One turn moves each row of this set onto another row. After a few examples, where does it send each row asked below?
Z_25: [ -8.9  35.6 -30.3  -9.1  -0.9  11.4   3.1 -19.5 -31.8 -12.3  13.0  22.6
  -2.0  -2.4  25.9 -11.8]
Z_292: [  6.9  -0.5  -3.6  40.8  -3.9 -22.9  21.8  -5.3   4.7 -11.2 -19.0 -22.0
  -1.5 -18.2 -19.0  12.5]
Z_194: [-22.2  21.2 -10.3  -2.1  24.0  32.1  26.7 -15.0  20.9  -2.0  -1.5 -28.7
   4.0 -16.3 -17.1  -4.2]
Z_702: [-13.2  -3.8  -0.5  -8.7  11.0  34.3  46.8   0.6  -8.4   4.5  23.8  11.4
  25.5 -21.5  12.4 -15.9]
Z_382: [ -5.3   8.0 -16.7 -19.4 -10.9   1.4 -25.5 -14.3 -38.9  -3.4   2.5   3.1
 -17.3  17.6  -7.0 -24.0]
Z_896: [ -6.0  22.2 -30.6  -4.9  -2.5  15.3  -0.7 -13.0 -30.1 -27.5  18.6  23.8
  -1.3  -5.6  29.8  -6.5]
Z_794: [  8.3 -14.9   1.4  -9.1   3.9  -0.9 -18.8 -24.0 -52.5  -8.1  -0.6   3.1
 -18.2  -2.8   7.8 -20.0]
Z_324: [  1.0  17.8 -18.7  18.1 -20.2 -29.7  21.3  -6.7   5.3  18.4  -9.9 -12.5
  14.2 -19.4 -26.1   8.3]
Z_84: [-13.3   5.7  13.4  31.3  -2.7 -23.3   7.4  -1.9 -23.7  -6.6  -6.7  -9.1
 -15.3  -8.9 -45.2 -25.7]
Z_832: [  4.4  14.5 -17.2  24.7 -10.2 -28.1  13.0  -2.9   7.5  21.6 -12.6 -13.7
  17.1 -21.7 -22.3   9.1]
Z_435: [  0.3   6.8   8.8  19.1  -8.7 -22.4  -3.9  17.0 -16.7  20.3 -31.3  20.6
   0.0 -15.1  -4.9 -11.4]
Z_231: [  8.1  -1.1  -5.7  39.0  -8.3 -21.4  27.5  -7.0  -1.9 -13.0 -23.0 -19.2
  -5.5 -27.7 -11.8  14.9]
Z_962: [ -8.8 -19.6  19.4 -10.8   5.5  11.8  26.1  -9.0  24.4   6.6  -1.7 -19.1
  21.5 -17.5  16.1   4.6]
Z_824: [ -7.2 -24.3  20.6 -13.5  -4.1   9.6  19.0  -7.5  19.5  -0.1   1.8 -26.8
  26.0 -10.8   7.0   6.0]
Z_480: [  3.5 -17.5  -7.2  -6.8  14.1  -1.7 -19.5 -27.9 -50.6  -2.1  -1.0   2.2
 -15.7  -6.0   8.6 -17.7]
Z_385: [ -5.5   1.8  -3.4  -8.3  -7.5  -2.9  15.2 -35.4 -36.6 -25.9  43.9  10.3
   8.3   7.5   8.9 -11.4]
Z_620: [ -1.3  30.0 -31.9  -4.6  -0.3  12.8   3.4 -11.6 -26.3 -18.9   7.3  29.4
   2.6  -6.3  29.3  -1.4]
Z_607: [ -5.5   1.8   1.1  -9.4  13.0  32.1  43.7   2.7  -7.2   9.5  27.2   9.2
  26.1 -20.4   6.2 -26.5]
Z_684: [-10.0  11.8 -10.5  -3.2  27.3  30.3  25.5 -11.8  21.2  -7.1 -12.2 -27.3
  11.4 -26.2 -12.5  -6.3]
Z_815: [ -9.2  -3.3   0.5  -3.1 -11.7  -8.8  16.8 -32.3 -34.6 -33.1  46.7   0.1
   8.5   1.7   2.4  -9.2]
Z_291: [-10.5   0.0 -17.5 -15.1  -9.9   0.1 -25.4 -16.6 -32.0  -4.0   2.6  -0.4
 -16.9  27.2  -6.7 -17.5]
Z_689: [ -1.2  -4.7  11.6  11.7 -13.8 -20.0  -3.8  27.5 -17.9  11.6 -29.4  22.0
   1.4 -10.4  -1.2  -7.2]
Z_244: [-22.2   3.4  -4.8  -3.3   2.1  41.4  47.9   6.7   3.7 -23.0  19.1   1.0
   8.0   2.9  -0.1 -15.9]
Z_222: [ -5.2   0.6  10.4  17.5 -17.1 -21.6  -6.3  26.4 -24.0   9.5 -27.8  13.0
  -4.8  -9.0 -11.2  -4.5]
Z_776: [ -7.0 -12.6  18.2 -10.5  -1.9  17.6  24.8  -7.8  22.7   6.4   0.4 -28.7
  28.0  -8.4   2.1   7.6]
Z_683: [ -5.9   6.7   7.1  21.1   7.1 -26.9  10.5  -1.5 -32.9  -0.9 -13.7   1.8
 -11.2 -13.6 -46.8 -23.8]
Z_538: [-13.7   1.9   2.0   1.7   2.3  43.4  43.7  14.0   3.9 -23.8  16.5   0.4
   4.7   4.8   5.0 -19.2]
Z_377: [ -9.4  -5.6   3.8  -5.4 -12.2  -8.9  14.5 -31.4 -36.1 -33.4  38.4   2.5
   0.8   2.7  19.4 -15.5]
Z_247: [-12.5  10.7   8.6  23.7   7.6 -15.5  10.9  -1.6 -33.6  -5.7  -4.8  -5.2
 -11.7 -11.5 -52.8 -24.0]
Z_32: [-11.8  23.0 -14.9  -3.6  28.5  34.7  19.0 -15.9  14.2  -2.6 -13.6 -25.0
   8.6 -19.9 -16.7  -2.7]

Z_382 turns into Z_244
Z_962 turns into Z_435
Z_291 turns into Z_538
Now these:
Z_896 turns into Z_684
Z_689 turns into Z_620

